(in the rows, 128 means zero)
Each path below is one point turned by a fixed rotation once a step. After each direction that follows a path, write how fast that rotation turns it, in degrees each step (0 if it stays still).
Each turn is a multiple of 5 degrees from 10 to 175, or 0.
Each row of a path follows its step; steps can be skipped.
path 1
step 0: [129 129 113 132 128 131 128 130 124 130 125 133 133 126 135 129 131 130
 120 129 129 126 127 141 118 134 127 122 126 123 131 127 122 130 128 124
 127 129 130 127 126 117 128 138 131 134 130 132 141 132 138 131 130 132
 119 130 120 123 128 130 138 131 121 127 132 129]
step 1: [125 119 128 124 112 132 128 132 122 129 119 132 132 126 125 128 116 135
 120 131 126 123 125 125 128 127 126 124 133 124 123 128 129 126 129 134
 125 137 121 136 132 134 131 131 131 121 120 135 139 120 126 134 129 120
 122 133 121 132 127 130 129 132 128 132 135 125]
step 2: [128 121 123 130 128 133 136 134 125 128 133 130 125 124 133 137 137 119
 129 130 130 131 137 129 132 128 129 115 127 128 131 121 127 122 125 131
 128 132 120 121 123 130 129 119 133 118 127 125 130 119 138 128 135 125
 128 127 119 128 127 128 128 136 130 122 141 128]
step 3: [132 117 126 137 131 134 133 130 124 136 126 126 129 127 122 133 131 136
 135 132 137 124 133 127 130 126 125 119 128 126 127 143 124 132 131 130
 131 128 130 126 130 130 125 133 118 130 117 133 136 128 141 125 132 135
 118 132 130 128 122 125 130 133 128 122 125 124]
step 5: [129 131 136 126 131 125 129 136 133 123 129 126 116 127 132 135 130 125
 139 131 132 120 133 136 130 124 123 130 130 124 127 126 144 129 127 129
 125 133 127 127 134 129 131 128 135 130 124 133 126 130 133 132 141 132
 125 130 132 137 127 122 130 130 128 120 142 123]
step 7: [129 135 129 125 128 131 123 128 124 131 128 133 132 137 125 137 137 119
 135 129 129 116 131 126 127 126 129 130 139 136 124 126 135 123 130 127
 121 129 121 131 131 130 130 139 133 133 132 135 128 128 129 120 124 131
 131 134 128 129 122 126 131 138 131 140 122 137]
step 10: [123 122 121 123 134 132 122 132 119 126 131 126 119 133 132 131 133 126
 115 133 137 120 131 127 132 128 130 124 126 127 135 125 130 125 131 128
 129 123 117 128 121 127 127 127 127 125 129 130 125 119 130 127 121 131
 143 127 138 126 120 124 127 135 126 136 127 125]
step 14: [131 124 123 128 129 129 128 136 122 125 119 134 123 127 128 127 124 144
 136 122 120 124 135 119 133 131 127 128 131 128 126 127 129 127 127 124
 132 128 139 139 131 133 122 127 134 127 132 123 121 117 125 122 123 128
 132 129 117 129 119 121 124 126 125 123 125 126]
step 15: [129 139 123 123 122 124 137 126 128 132 132 138 128 126 127 134 129 119
 131 125 130 127 131 123 128 134 131 126 129 124 126 123 132 131 129 119
 136 132 133 125 121 130 119 134 125 140 138 127 131 121 130 113 131 127
 127 124 124 123 127 129 136 135 125 124 127 133]
step 18: [126 129 132 119 122 125 140 126 130 126 129 125 128 133 133 130 132 133
 130 132 133 126 121 126 135 127 116 130 132 124 132 135 136 131 129 128
 137 128 125 121 118 129 123 136 118 123 129 132 135 120 131 126 126 122
 135 133 128 127 117 131 125 136 123 122 136 124]
[127 130 129 128 126 127 130 129 126 126 125 129 128 126 127 128 128 128
 129 129 127 126 124 127 128 126 126 128 129 128 129 128 127 128 127 129
 129 129 129 130 129 129 129 125 129 127 130 130 127 127 129 127 127 127
 129 126 128 129 126 130 129 126 129 128 131 129] -> 110
[130 127 130 129 124 128 130 128 129 128 127 128 130 128 130 129 129 128
 129 127 128 128 129 127 129 129 126 127 127 125 128 126 126 128 126 126
 130 127 128 128 130 131 129 130 128 129 127 127 130 127 127 128 128 131
 127 128 128 126 128 128 127 128 129 127 131 128] -> 25
[128 127 129 127 130 128 129 127 128 125 126 128 129 128 128 129 126 129
 126 127 129 130 126 129 126 127 130 130 128 127 128 125 128 129 128 128
 128 127 127 126 131 129 129 130 128 127 129 130 128 127 127 128 131 127
 127 129 128 129 128 125 129 125 126 129 130 127] -> 90
